128 stands for zero in the data rows.
Every row has a hidden score. How much higher is the second row's score than the first row's in each pair? 15 means about the same, 30 much higher and 0 much lower. The score is a weighted sum of the row's numbers plus the product of two more (or one squared), each taken from its middle value.
[155 142  55  96 146 149 109 144 102 193 104]
[109 123 130 131 148 150  41 131 108 114 126] -> 15
[113 120 129 124 181  90 174  72 162 194  72]
[220 175  95 126 137  49 139  81 163 120 116] -> 4
[116 127 143 123 104 141 141 148 145  91 119]
[145 164 136 140 142 104  86  68 176  98 104] -> 16
[ 98 102 115  95 113 115 154 145 139 123 102]
[130 138 196 149 125 134 110 153  95 108 173] -> 13
[187 169  59  84 139  42 163 128 107 141 118]
[127 101 118 117  98 115 164 165 151 139 176] -> 14
[188 179 104 102 109 131 117 132 129 119 110]
[167 164  99 121 118 122 157 120 128 112 102] -> 13
[137 121 121 119 115 136 159 154 127 120 134]
[ 85 126 143 175 112 158 166 185  68  98 163] -> 9
[140 139 105 105 134 114 121 101 165 118  96]
[136 141 144 154 143 153  77 133 133 119 156] -> 15
[ 73  89 152 132 169 109 125 126 144 137 152]
[134 110 123 117 101 128 148 157  95  88 152] -> 10
[129 147 149 131 125 146  73 119 150 133 131]
[147 162 112 142 125 132  97 145  84 104 156] -> 8
[150 130  94 101 128 140 134 159 145 104 112]
[140 148 172 185 137 169 127 125 124 116 127] -> 15
[169 188 153 129 101 143  97  98 124  93 136]
[168 151 111 105 118  90 175 103 125  93 118] -> 11
[ 94 133 113 132 128 142 131  73 160 142  99]
[108 127 134 130 123 153 122 120 160 117 116] -> 13
[182 162 103 120  96 158 140 182  79  75 164]
[141 137 133 145 102 140 103 151 106  71 150] -> 19
[144 155 121 122 124 104 160 126 120 137 123]
[ 79  81 159 190 125 174 123 154 104 137 162] -> 15
[ 84 105 137 100  87 119 164 158 137 100 152]
[140 148 180 168 117 150  84 121 144 101 154] -> 14
[190 184 114 127 110 172  89 138 128 121 116]
[119 133 112 131 121 144 106 114 161 124 116] -> 17
[139 166  79 106 151 103 118  90 118 149 112]
[ 99 136 172 157 110 115  86 112 135 104 150] -> 18
[120 107 156 168 113 142  92 150 111 146 145]
[122 132 133 129 140 135  70  90 169 113 124] -> 17
[165 152  70  72 129  58 173  84 158 140  77]
[129 117  92 108 127  97 165 123 111 127  97] -> 13
[125 126 118 114 141 129 185 108 141 162  87]
[129 138 117 126 146 153  85 101 111 118 118] -> 14
[127 123 199 138 116 144  55 115 127  87 159]
[117 139 100 106 162 128 126 118 133 145  98] -> 11
[119 135 144 139 137 121 110 136 106  80 160]
[156 191  80  86 104 103 167 105 120 151  85] -> 17
[166 141 126 126  78 122 109  91 149 122 133]
[113 109 154 177  70 164 125 189  78 124 140] -> 6
[155  85 125 147  77 156 124 155 153 141 153]
[106  90 163 155 118 152 132 146 128 144 167] -> 17
[184 188  91  90 154 131 154 107  99 143  94]
[105  98 150 102 145 109 116 133 157 120 161] -> 18
[148 145 164 159 132 163  85 139 120  74 149]
[183 178  62  67 105  78 193 126 114 159 102] -> 18
[119  77 102  96 134 142 121 119 127 166  77]
[118  82 154 125 111 126 131 125 147 141 151] -> 14
[146 158 104 114  91  46 188  87 128 110 116]
[ 93 124 118 123 146 128 107 103 154 109 109] -> 16
[111 119 147 148 138 141 124 116 144 125 127]
[108  91 115 119 147 126 118 141 140 127 165] -> 14
[129 116 184 187 111 167  58 137 141 136 167]
[129  72 126 126 115 153 122 168 121 114 151] -> 11
[170 180  60  84  97  84 172  84 140 149 102]
[107 145 188 139 126 133  89 108 137 104 147] -> 16
[147 123 138 123 161 117  93 129 109  84 172]
[127 144 126 114 103 106 111 138 123  92 146] -> 19
[148 144 222 168  90 107 101 124 124 131 148]
[ 70  76 154 141 178 131  98 111 118 139 129] -> 12
[105 119 167 179 150 140 115 118 128 130 134]
[112 149 145 141 125 125 116  94 167 101 147] -> 12
[146  62 169 126 120 102 124 101  91 181 138]
[ 91 110 127 131 154 115 153 100 133 122  98] -> 10
[137 108 111 111 129 148 147 149 128 111 154]
[104 134 157 155 119 150 112 143 135 109 122] -> 19
[151 128 118  95 133 102 156 116 124 132 130]
[143 114 122 134 105 171 105 132 127 105 127] -> 16
[129 101 106 116 118 131 151 180  99 140 158]
[111 128 159 169 119 157 116 132 113 107 137] -> 13
[169 149  96 125 128 153  92  92 153 174  96]
[ 91  93 135 141 165 142 109  97 135 143 112] -> 13
[190 232  89 119 153 136  97 119 116 158  98]
[103  93 145 134 148 144  94 104 136 156 121] -> 21
[ 79 114 176 152 176 115  86  93  98 124 166]
[ 83  58 159 113 132  95 167 166 113 142 158] -> 23
[101 115 131 107 117 126 108 134 104  96 130]
[ 68  67 137  95 140 116 170 143 164 156 141] -> 20
[138 125 126 125 111 132 125 170 102  65 162]
[138 156 102  76  64 106 179 162 138  90 137] -> 17
[138 114 142 160  64 175 172 181 110  95 144]
[113  90 102 120 171 132 171  94 199 150  68] -> 13
[141 142 169 140 102 121 109  92 142 127 124]
[ 79 117 143 153  95 128 108 149  86  75 144] -> 7
[105 124 163 163 123 143 148 194  88 120 184]
[155 146 120 157 133  77 129  99 151 111 140] -> 14
[109  60 105  84 216 129  97  73 134 230  95]
[120 127 194 180 139 138  79 124 149 144 146] -> 12
[139 128 173 168 114 140  65  90 150 110 140]
[ 89  92 125 126 156 141 158 101 150 148  96] -> 12
[124  85 117  89 113 122 129 148 123 132 171]
[109  49 119 100 108 129 152 187 142 135 175] -> 15
[132 129 138 144 134 152 121 149 105 115 142]
[146 161 131 133 127 135  68 132 126 103 133] -> 18
[117 124 107 112  93 127 119 180 131  97 138]
[100 127 157 157 129 140  88 120 134 106 143] -> 16
[135  95 181 156  74 106 123 137 136 139 116]
[179 188 102 105 120 108 179 128 102 115 105] -> 8
[118 109  94 111 102 136 151 153 136 107 139]
[127 123  82  92 118 130 135 132 145 137 104] -> 17
[170 186  68  68  82  52 173  88 130 137 115]
[202 213 112 121 134  72 137 102  92 106 147] -> 10
[114 149 119 137  99 150  79 118 127 152 119]
[139 152  98 112 219 105 185  89 158 210   6] -> 17
[108 111 143 146 129 131 134 140 113 120 137]
[142 121 109 130 138  82 120  58 164 130 105] -> 17
[129 123 121 115 100 119 140 151 118  89 165]
[122 152 103 123  99 138 120 115 133 115 111] -> 19
[131 107 108  76 131 103 186 158 129 126 180]
[117 114 107 135 149 146  54 118 131 147 133] -> 21
[134 146 135 138 122 144  83 110 137  94 132]
[118 159 111 134 134 110 147 141 104  93 166] -> 10
[124 115 142 158 141 181 101 181 113 141 124]
[124 113 123 111  94  91 162 128 147 123 144] -> 18
[146 136 134 118 150 124 168 114 137 152  97]
[113 129 132 141 148 127 114 124 111 123 127] -> 12
[131 123 124 146 138 150  87 108 139  94 126]
[185 171  92  93 233  57 182  53 183 255   1] -> 29
[107 139 106 162  95 182 147 199  86 143 151]
[104 100 139 132 165 140 134 140 120 104 107] -> 17
[135 129  86 118  81 128 161 109 131 149  85]
[127 163 116 123 163 122 132  87 126 140  98] -> 11
[106 122 175 168 111 140 119 144  95 126 117]
[148 115 162 144 132 132 117 137 148 129  97] -> 22
[103 128 117 125  98 137 142 112 177 118 111]
[110 115 125 118 205 104 144 112 138 160 126] -> 18
[179 169 119 131 116  73 163 112 114 110 142]
[125 125 114 127 118 110 163 145 112  94 126] -> 15
[177 194  70  72 141  65 191  84 121 133 101]
[138 143 189 178 116 141  99 157 106 100 156] -> 15
[135 157 226 173 123 135  86 153 101 152 145]
[152 145 109 118 121 129 151 114 150 102 114] -> 13
[126 160  64  80 115 109 112  92 138 164  93]
[128 131 122 134 104 149  76 114 146 115 132] -> 16
[130 143 215 167 105 127  63 113  95 121 171]
[140 139 111 148 105 152 154 157 106  97 155] -> 10
[147 150 100 109 131 140 104 157 102 120 116]
[144 156 152 116 126 134 112  77 148 131 106] -> 20
[133 128 145 154  98 170 111 114 129 114 164]
[158 150  80 112 139  81 117  72 160 159 107] -> 18
[162  99 206 208  69 161  98 196  80 113 222]
[139 138 108 125 150 121 159  83 167 161  85] -> 14
[101  91 162 179  77 193 116 198  71 119 172]
[105 153 113 148 118 164  93 141 128 115 135] -> 19
[154  85 150 126 109 144 140 187 140 145 188]
[135 133 152 146 142 128 116  97 115 147 112] -> 16
[ 71 108 126 137  99 112 164 125 159 128 122]
[103 104 151 161 115 151 141 148 125 106 151] -> 12
[120  88 134 156 206 158 108 157 103 187  79]
[157  91 224 169 125 155  78  96 136 140 190] -> 17
[155 135 115 129 116 125 125 126 144  89 156]
[111 116 138 143 144 127 109  96 136 156  88] -> 22
[129 171 144 148 139 155  81 122 133 109 151]
[109 106 119 148 158 166  90 102 109 138 115] -> 16
[154  85 252 203  90 115  75 128 104 162 212]
[138 158  99 111 149 121 103 121 121 137 115] -> 8
[126 121 157 159 107 166  82 134 110 114 136]
[151 157  99  79 134  79 138 114 121  83 131] -> 11
[126 117 106 115 104 129 117 122 146 110 113]
[138 158 136 138 105 118 136  81 147 125 122] -> 13
[112 127 183 158  78  97 111 113 135 110 141]
[129 114 121 137 130 159  99 157 126 130 113] -> 11
[ 79  98 130 143 161 146 115 106 127 134 121]
[120 129 119 117 128 135 121 127 128 116 142] -> 15
[ 78  93 117 109 169  87 169 108 168 136  85]
[120 117 184 145 116 147  83 109 146 143 159] -> 15
[129 120 107 129  94 166 144 177  89 102 131]
[ 69  82 123 111 187 114 179 115 165 204  90] -> 28
[211 194  70  98 114 127 126  97 145 162  92]
[104 135 103 121 124 140 142 143 109 108 102] -> 11
[ 91 107 122 140  99 157  89 118 158 120 121]
[131 129 119 126 147 115 145  71 176 158  99] -> 7
[ 92  96  94 102 174 106 156  83 174 214  58]
[120  70 148 115 171 153 154 156 144 154 130] -> 12
[126 103 197 174 110 123 111 101  94 152 153]
[137 138  99 117 126  86 183 138 138 117 114] -> 13
[158 117 121 152  84 145 188 174 120 125 180]
[138 111  91 103 108 144 157 226 125 111 191] -> 18
[120  71 195 200 137 153 131 189  74 164 144]
[156 147 122 154 107 126 176 175  73  86 145] -> 12
[155 158 138 124 127 140 137 108 117 109 121]
[ 87 126  96 116 115 115 110  99 171 129 106] -> 22
[120 113 126 118  65 111 146 142 116 107 117]
[135 101 124 140  80 142 143 200  95 104 242] -> 10
[127 142 166 159 126 124  77 110 130  76 164]
[161 178  90 120 145  99 137  62 156 152  69] -> 15
